The rows of R fall into 3 groups, which share some directions, and each row is roughly a mix of its group's hidden directions, except some rows that fit no group.
R:
[[ 30 -48 -10  -8  33  24   2 -22 -19  63 -27]
 [-38  -1  31  26  26 -20  44  56   2 -31 -19]
 [ 30 -51   5 -35 -18 -15   4  55 -36 -31  -2]
 [  2 -23 -53 -28   0  62 -15  19 -32  31  -4]
 [ 38 -64 -18 -35  -2  17  -2  37 -36 -19  -8]
 [ 40  17  47  -8  18 -10 -37 -13  33  56  16]
 [-29  -3 -58 -18  20  45  10 -11 -24  42 -31]
 [-22 -16  -4 -43 -33  -1   8 -55 -58  11 -14]
 [ -9 -32 -43 -31   6  40 -15  22 -36  49 -21]
 [-37  23  -3  40  -5  11  47 -33   4  49  34]
 [-31 -67 -20  -9 -31   7 -43  31   2 -15 -23]
 [  1 -39  17  31 -20  38  48   3  -2 -54  26]
 [-25  61 -21  -1  12  28  10 -35  -2  29 -50]
 [-25  -5 -47 -18 -11  43 -23  26 -30  49  26]
 [-15  54  18   0   1 -59 -15  14 -32   8  45]
 [-15  36  26 -41  49  -9 -33  20  25  -3 -44]
 [-32 -31  19  11  19  29  -2  68  40 -25  -9]
 [  2 -37 -26  -4  58  30  22  48  20  18 -27]
 [ 35 -75   7   1 -19  16  24 -26 -18 -24  27]
 [ 15 -50  -9  25  38 -46   9  42  -6 -35 -22]
 [ 25 -57   2  44 -31 -15  47 -19  27   6 -14]
 [ -6  -5  21  38 -26 -14   5 -29  10 -60  56]
 [ -9  -4 -69   0  31 -12  -8 -20  31  56  -4]
 [-28 -22 -61 -37   7 -15  -5  30 -50 -16  14]
 [-51  45  33  25 -29 -15   3  -8   6 -43  35]
 [-49 -10   3 -13 -57  15 -20 -40 -35 -33   4]
 [  4 -87 -18  16  -8 -25 -19  20  -3   9 -28]
 [-10  21  38  32  -7 -67  26  31  -6 -26  25]
 [ 36  20 -10   2  56  -6  -1  18  54  43 -19]
 [-43 -51 -49   3 -11  17 -11   5 -40 -39  -5]
 [ -4   2  11  -8 -24 -23 -15 -24 -18  -8  89]
 [  9  30  15 -38  -1 -23 -31  69   7 -39   4]
 [-18 -17  21  -7  39  19 -27  30  43  -2 -64]
 [-24 -14  53   1  43   8  22  45  -6 -49   2]
 [  6  29 -67   4  17 -21  27 -41  10  23  35]
 [-15  -1 -51 -11  52   0  -5  35  28  38 -37]
 [-45  11 -20  12  38 -22  31  42  -9  20 -52]
 [ 13  -9 -12  -2 -39  62   1   7 -20 -27  59]
 [-50  24 -38   4 -36  48  15 -14 -23  25  26]
 [ 35  24   7 -18 -24 -30 -43 -45 -13  42 -31]
 [-67  47 -12  27 -16 -12   6  -2  11 -27 -40]
 [ 60 -23  16   2 -36   7  15 -56 -31  -1  21]
 [-18 -39 -40  34  -8  -6  35 -63  -9 -13 -20]
 [ -6  16 -74  -3   4   4  10 -43 -23  45 -15]
 [-18  34 -31  17  18  18  32 -29   1  72   4]
 [ 34  24 -70  -2  21  15  -5 -53  11   4 -17]
 [-18  38 -10  14 -65   4  48 -38  16   8  -7]
 [ 11 -59 -32   8  32  26  -1  12  46  42  -7]
 [-35  68  14 -20  -8   1  -6  -7  45  -3 -43]
 [-56  25  20  -8 -58   9  -8 -32 -13 -40  -6]
 [ 41 -17  28  25   2 -38  13  18   5 -64  34]
 [-28  76  19   3  35   7   6 -23   1  41   6]
 [ 15  63  10  20 -16 -22  24 -58   5  -2  33]
 [-42  29  15   7   2 -19  23   7 -34 -74  -9]
 [-25  72   2   3   3 -20   0  10   7 -10 -64]
 [ 30 -36 -36 -18 -38  49  27 -28 -16  35  -1]
 [-33 -74  -6   4   3  46  31   5 -24 -13  -3]
 [ 63   1  31 -29   1  39 -17  26   7 -35  30]
 [-10  -3  45  16  69 -36  23   2  -8 -23 -30]
 [-27 -21 -20 -41 -48  10   5 -38 -57   6  -8]
 [ 75 -28  17  -2  -1  24  31  15  17 -28  30]
 [ 20 -37 -40 -14 -13  27  -6  47   9  61   4]
 [ 45 -45 -54 -18  18   2   0   4  22  21  44]
 [ 26  -2 -51 -16  62  -4 -35  27  -6 -33   6]
 [ 20 -45  13  19  -6 -16  -7 -62   6 -45  35]
 [ -7  15 -64  25  16   4  61 -35   6  -2  16]
 [ 22   9  42   2   2  12  -5  61  19  57  23]
 [ -6 -14 -54 -14   8  36 -45  55  15  20   8]
 [-66 -35  24   1 -26   9 -35  29 -24 -26 -18]
 [ 19 -15  24  16 -64  -4 -17 -11  32 -44  40]
 [ 18 -46 -47  -7  37  33 -37 -13  15  -9 -39]
 [ 16  -2  27  22   6 -26   6  41  -3 -80  13]
 [ 17 -20  32  32 -10 -29  10  38   3 -63  36]
 [ 14 -37  14  26   6 -66  -1  14 -24 -40  36]
 [-32  -4  13 -48  -6  -6 -41 -41 -34 -43 -25]
 [  1 -48 -49 -35  19  12 -14  14   5  45 -40]
 [-34   1 -33  -4  40  61  27  21   1  -5 -41]
 [ 18  19 -12 -56 -30  -1 -39  14 -30 -52  17]
 [ -8 -30 -41 -29 -23  10   9 -56 -43  35  -7]
 [ -5  10  48  36   4 -25  29  12  27 -64  16]
 [ 19  48  15  10  55 -19  18 -19  42  34 -22]
 [ 67  14  33 -21  17 -10 -26 -41  26 -27  12]
 [ 37  -1 -33 -30  50  28 -44 -16  16   2 -38]
 [  6  37 -38   1  11 -14  10 -44 -14  41 -58]
 [-46   7  -7 -20  33  -2 -23  59  -7   7 -52]
 [-26  45  25  31 -11 -56  36  17 -12 -16  31]
 [  5  18   2  13  70 -30  27 -14  32   4 -48]
 [-24   4 -33 -32  30  47  -3 -16  -4  46 -48]
 [-24  73  29  36   1  -5  37 -22  16 -19   0]
 [-10 -56  46  19 -57  -9   2 -12   2 -14  35]
 [ 17 -18 -23 -43  11  70 -22  -4   3  32 -31]
 [ 36   7  20   4 -18 -40 -14  21  26 -53  53]
 [-29 -12 -31 -33  23 -22 -54  13 -14  54 -13]
 [ 28  31  25   2  28  -4 -34  54  29 -49   3]
 [-20  39 -39 -20  56 -16 -46   3 -26  19  -7]
 [  2  22  25  -6 -61  13  -6 -49 -26  16  45]
 [ 19 -13 -17 -23 -42  12 -62 -47  20 -25  11]
 [ -4   1  60   1  -9 -45 -49  44  18  -8   8]
 [ 39   9 -40   4  18  21   0  14   0  69  40]
 [ 10   3  35  30 -51 -54  -5 -13   8 -18  47]
 [ 44 -67 -48 -24 -10  12   0   0 -27   3 -14]
 [ 35  61  13  22 -13   4  19  -5  34  43  36]
 [-30  49  -5 -28   1  18  -6 -49 -21  56   2]
 [  3 -63   1 -24 -50   0 -22 -10 -39 -35   6]
 [ 30 -51  12 -12  30  30  -2  62  33  -2   3]
 [ 62 -15  47  -6  13 -38 -14 -31  11 -37   4]
 [ -5  70  -3 -11   2  -2  19 -58  13  38 -10]
 [-14  11 -24  -2 -19  23   2 -59  20  69 -10]
 [-20  67  49   9   2  -8  22 -19 -41 -12 -22]
 [-43 -11 -46   9   5   4  13 -55  17   2 -53]
 [-69   7 -14  25 -40  21  18 -12 -41 -21  17]
 [ 43  26  33 -36  34 -11  -3  -9 -53  38   3]
 [-44 -32 -50 -19  10  -3  -2  44 -15 -28  40]
 [  8   5  22 -42  26  -7   2  47 -53 -22  44]
 [  0  25 -38   7   1 -30  47 -43   1  45 -38]
 [-35 -19 -60  10   5  14  44 -15 -24  35 -32]]

One row of each group comes first, with its name. Which group is each row after those in?
[  5 -17 -52 -19  25  36  15 -44  -4  34 -43]
D
[-29  55 -38  29   7 -16  16 -35  35  19 -32]
H
[ 30  59  44   5  -4  -6 -25  -1  56  -3  18]
T

[ -8  16  36   6 -60  -7  -3   4 -16 -70   4]
H
[  1  34 -65   7  -1  23  35  21  -7  49  20]
T
[-34  20  35  -4  17   9  -8  64   5 -26 -48]
H
[ 35 -50  32  25  11 -32  28  35  30 -22 -25]
T
[-18 -29  -3   2 -52   3   4 -34 -64 -33 -14]
H
[-22  16  44  41 -42 -50  12  11  37 -10   1]
D
[-24  51  45   7 -61  -4  -1   3  29  21  16]
D
[ 31 -38  32 -20 -20  -5 -65  24  33  17  10]
H
[ 50   8 -16 -51 -45   2 -30 -37  18  21   3]
T
[ 49 -49  -4  11   5  -4 -13 -55  22 -43   7]
D
[  5 -56  16 -18  26  20 -36  21  -9  51 -36]
H
